One turn moves each row of this set onto another row. After a few examples, where does it send each row asked below?
j_196: [440 68 -138 -18 377 12 68 88 -228 -70 -330 195 -6 77 -60 63]
j_315: [27 -183 30 195 455 95 -240 355 -234 5 39 -109 115 222 185 -36]
j_262: [-70 -46 -142 -249 -176 235 -259 -119 -173 339 -45 -80 -355 155 -90 -97]
j_596: [-115 -102 -201 107 28 -61 186 -180 -291 318 78 164 125 -258 -303 167]
j_404: [70 -182 58 -20 -272 -72 -178 81 7 -363 220 -276 123 176 114 -212]
j_18: [313 148 -135 73 506 109 119 101 -67 -116 -249 -27 28 200 -59 171]
j_963: [-119 -35 -129 -364 -162 172 -19 -41 -239 447 205 46 -212 208 -188 -10]
j_692: [96 7 62 0 -367 -162 -235 -83 -46 -240 242 -158 -118 227 45 -270]
j_72: [-141 -161 58 -59 -251 -119 -209 82 214 -306 109 -200 -25 208 -56 -253]
j_515: [-247 39 66 -150 313 -141 275 48 261 -141 118 167 175 40 267 37]
j_861: [-334 91 144 49 248 -206 183 -86 291 -138 82 24 139 200 188 -89]
j_942: [-168 -107 21 -305 -102 201 -133 92 -191 454 99 -172 -297 228 -24 -78]
j_334: [209 -266 131 -193 -105 -194 194 -291 -150 -81 46 8 -211 -57 -49 -375]
j_438: [19 -228 115 94 270 -182 101 -163 27 309 78 -135 -40 206 415 -265]
j_571: [-17 -252 -12 228 51 45 119 -247 -398 304 143 79 163 -251 -250 8]
j_272: [-161 122 60 -143 287 -81 68 107 456 6 70 23 158 156 255 107]
j_135: [-165 -71 -10 -51 12 144 156 383 -367 -17 71 21 424 -105 -66 186]
j_854: [46 -61 75 -411 -225 273 218 26 -236 -68 -36 240 -139 -114 -15 131]
j_261: [351 85 -214 136 461 46 2 53 -28 -36 -147 268 -33 -105 -108 113]
j_998: [-109 108 -98 -163 291 -195 236 -109 289 -197 20 -51 268 148 239 116]
j_813: [-21 -167 -127 82 67 24 4 -201 -382 390 5 125 236 -88 -425 -15]
j_229: [69 -191 -171 265 94 175 155 -66 -265 154 186 135 214 -200 -401 77]
j_764: [366 -19 -160 55 370 -72 -57 100 -92 -233 -198 190 130 94 -214 225]
j_191: [-67 -119 44 -5 -194 -154 -247 -140 75 -228 253 -357 127 86 -16 -300]
j_723: [-114 6 16 -192 -245 137 -242 -56 -168 386 212 -215 -280 101 -33 110]

j_515 goes to j_196
j_998 goes to j_261
j_229 goes to j_963
Now these:
j_764 goes to j_596
j_438 goes to j_315

One turn moves each row of this set onto another row. After a few examples, where does it send each row asked below?
j_668: [202 -131 -106 51 -15 -262 170 147 -480 -187 132 148]
j_784: [293 -36 29 332 -78 -408 399 244 -240 -180 220 85]
j_828: [-32 397 99 -93 -218 -285 83 435 -209 400 338 -113]
j_322: [69 -61 -140 27 -104 -158 -34 324 -518 281 395 106]
j_129: [74 320 10 -18 -183 -148 -137 -136 -139 309 351 -124]
j_186: [84 -211 -96 20 -288 -126 -125 371 -215 382 166 -126]
j_820: [69 370 146 -73 -170 -405 -124 175 -125 229 -79 -217]
j_235: [349 83 -223 581 -277 10 73 55 -125 -105 127 268]
j_892: [164 202 16 98 -38 -549 200 71 -440 -43 300 -5]
j_661: [119 542 -65 56 -230 11 95 274 -174 -353 53 274]
j_366: [355 225 -16 547 -263 68 -76 218 203 147 -24 217]
j_519: [230 432 -21 387 -146 240 220 410 -82 326 -103 208]
j_216: [227 -115 -178 340 -198 -197 -125 236 32 530 204 115]
j_610: [298 -26 -329 308 -346 64 -42 568 99 58 234 -36]
j_425: [142 285 92 -158 -51 82 108 314 -330 482 31 243]
j_735: [329 563 3 491 -61 -265 239 56 -227 181 223 232]
j_585: [-81 204 44 27 -224 -502 11 383 -104 359 394 -3]
j_914: [122 -224 -53 169 -181 -88 -252 187 92 -145 105 106]
j_15: [12 399 89 -148 -76 -497 181 410 10 284 149 51]
j_567: [208 658 68 238 71 -20 -59 233 -80 174 8 386]
j_676: [99 448 -102 301 -270 -215 118 179 -263 -380 329 173]
j_446: [266 149 -356 43 -215 178 162 629 54 242 68 -30]
j_717: [322 -339 -119 80 -63 -194 49 298 -167 -118 14 105]
j_696: [674 396 -23 301 -166 -133 63 254 -361 -18 374 175]
j_298: [359 384 47 95 97 -93 529 110 -122 23 -41 156]
j_25: [371 173 40 -5 24 132 -84 258 216 74 -145 256]
j_512: [60 373 -76 -150 -251 -174 372 509 -243 296 370 236]
j_840: [402 535 -101 143 -156 -53 -79 243 -499 -166 -20 -30]
j_941: [259 591 13 224 -155 -189 241 258 -132 -341 237 21]
j_443: [367 -22 224 313 -522 -50 102 295 139 184 45 -56]
j_911: [77 -268 -7 -89 -59 -308 -34 230 -333 88 99 116]
j_781: [429 -41 -83 319 -252 -72 -86 309 -124 -356 53 113]
j_85: [198 369 -83 57 -210 -180 424 273 197 -242 179 196]
j_14: [297 166 -138 144 -327 172 -143 587 192 47 120 -94]
j_856: [40 310 -20 261 -195 -57 -115 148 -128 657 205 110]
j_594: [133 223 -214 -164 -249 91 -134 474 190 92 242 252]
j_534: [476 130 -76 208 -284 -76 95 528 -81 191 -189 -259]
j_442: [80 267 86 322 -157 -471 54 -4 -351 227 291 317]
j_498: [102 471 7 231 78 -107 207 199 162 462 -32 55]

j_512 goes to j_594
j_696 goes to j_129
Now these:
j_781 goes to j_892
j_15 goes to j_446
j_828 goes to j_14
j_534 goes to j_840
j_567 goes to j_498
j_366 goes to j_735
j_25 goes to j_298
j_442 goes to j_216
j_610 goes to j_676
j_322 goes to j_914
j_668 goes to j_911

